grid =
[[137 141 128 127 115 143 113 136 135 142 132]
 [122 132 147 121 129 114 142 107 124 111 121]
 [113 131 138 155 112 115 118 126 143 131 147]
 [133 121 128 124 119 131 132 128 122 128 122]]
Rows and columns are counted from 1.
(1, 1) -> 137
(2, 11) -> 121
(4, 10) -> 128
(3, 5) -> 112
(3, 10) -> 131
(3, 6) -> 115
(3, 11) -> 147
(3, 7) -> 118
(2, 7) -> 142
(4, 7) -> 132
(2, 9) -> 124
(4, 2) -> 121
(3, 1) -> 113
(3, 4) -> 155
(1, 10) -> 142

B =
[[122 138 122 120 139 130 129 135 127]
 [122 135 124 135 130 123 129 143 130]
 [116 138 130 135 142 125 124 136 132]
 [123 129 128 127 138 133 132 126 129]
 [141 139 145 123 110 129 133 127 117]
 [145 121 124 108 107 126 142 125 128]
 [131 127 126 124 121 119 121 132 135]
 [126 122 119 108 126 130 123 125 134]
 [116 127 129 133 129 138 128 130 134]
 [116 138 129 129 127 144 127 125 127]
 [125 130 127 132 129 130 137 124 127]
 [130 140 135 129 127 134 137 122 129]
 [121 130 124 134 133 127 128 120 125]
 [120 128 105 121 131 143 141 120 125]
 [129 138 135 153 134 132 129 136 123]]
Rows and columns are counted from 1.
(1, 1) -> 122
(12, 3) -> 135
(13, 9) -> 125
(12, 1) -> 130
(13, 7) -> 128
(14, 8) -> 120
(10, 2) -> 138
(15, 7) -> 129
(10, 4) -> 129
(12, 5) -> 127
(6, 4) -> 108
(3, 6) -> 125
(13, 5) -> 133
(4, 1) -> 123
(1, 5) -> 139
(5, 2) -> 139
(1, 9) -> 127
(2, 6) -> 123
(6, 9) -> 128
(9, 9) -> 134
(6, 5) -> 107
(11, 7) -> 137
(11, 4) -> 132
(6, 8) -> 125
(15, 5) -> 134
(11, 2) -> 130
(14, 1) -> 120
(2, 3) -> 124
(15, 2) -> 138
(15, 9) -> 123
(10, 8) -> 125
(4, 9) -> 129
(9, 6) -> 138

x =
[[106 111 139 152 133 143 152]
 [117 155 115 113 154 146 139]
 [125 115 122 137 140 140 131]]
Rows and columns are counted from 1.
(1, 1) = 106
(1, 6) = 143
(1, 7) = 152
(2, 7) = 139
(2, 2) = 155
(3, 7) = 131

m =
130,127,113,141,134,136,110,141,130,137,140,98,118,130,113
130,128,124,127,110,143,131,116,146,138,139,98,126,114,125
121,122,146,143,137,138,125,127,132,135,143,98,110,126,125
138,137,125,125,117,134,109,116,135,132,138,98,117,134,143
136,133,122,136,147,127,118,137,122,127,142,98,120,124,130
Rows and columns are counted from 1.
(1, 1): 130
(5, 10): 127
(5, 5): 147
(3, 1): 121
(4, 15): 143
(1, 11): 140
(2, 3): 124
(4, 7): 109
(2, 8): 116
(1, 14): 130
(3, 7): 125
(4, 2): 137
(1, 13): 118
(4, 3): 125
(1, 2): 127
(5, 1): 136
(5, 11): 142
(4, 13): 117
(1, 4): 141
(3, 6): 138
(1, 7): 110
(2, 11): 139

M =
[[146 135 111 124 141 127 110 118 114 114 147 113 114 109]
 [143 149 131 115 107 135 113 124 133 149 134 114 106 112]]
Indices start at 1.
(1, 1) => 146
(1, 13) => 114
(2, 10) => 149
(2, 8) => 124
(1, 14) => 109
(1, 8) => 118
(2, 9) => 133
(1, 12) => 113
(2, 11) => 134

data =
[[122 124 125 129 129 124 125 127 127 130 128 128 127]
 [131 128 117 132 130 125 110 145 138 148 134 124 109]
 [128 115 133 108 119 120 151 107 124 112 119 125 148]
 [138 146 141 127 114 147 126 122 135 119 115 114 130]
 [152 130 139 100 103 132 138 117 155 131 110 103 136]
 [132 121 137 109 116 122 145 108 131 117 113 124 145]
 [138 147 155 120 111 149 143 105 130 104 102 117 149]
 [116 122 135 125 128 124 144 107 111 105 120 137 146]
 [130 120 114 125 127 120 119 141 138 143 142 119 113]
 [151 158 153 121 104 157 125 120 146 119 103 104 131]
 [104 104 115 132 145 104 138 120 103 119 139 151 136]
 [148 127 141 103 110 132 148 116 147 126 116 112 146]]
Rows and columns are counted from 1.
row 1 col 1: 122
row 7 col 8: 105
row 3 col 2: 115
row 3 col 3: 133
row 8 col 6: 124
row 9 col 8: 141
row 12 col 5: 110
row 10 col 12: 104
row 11 col 9: 103
row 10 col 13: 131
row 1 col 3: 125
row 9 col 10: 143
row 2 col 5: 130
row 6 col 11: 113
row 10 col 6: 157
row 5 col 8: 117
row 11 col 4: 132
row 7 col 1: 138
row 1 col 12: 128
row 3 col 7: 151
row 3 col 9: 124
row 5 col 3: 139
row 8 col 11: 120
row 4 col 2: 146
row 10 col 8: 120
row 12 col 7: 148
row 3 col 12: 125
row 12 col 12: 112
row 10 col 11: 103
row 5 col 11: 110
row 4 col 6: 147
row 11 col 3: 115
row 2 col 10: 148
row 2 col 13: 109
row 8 col 9: 111
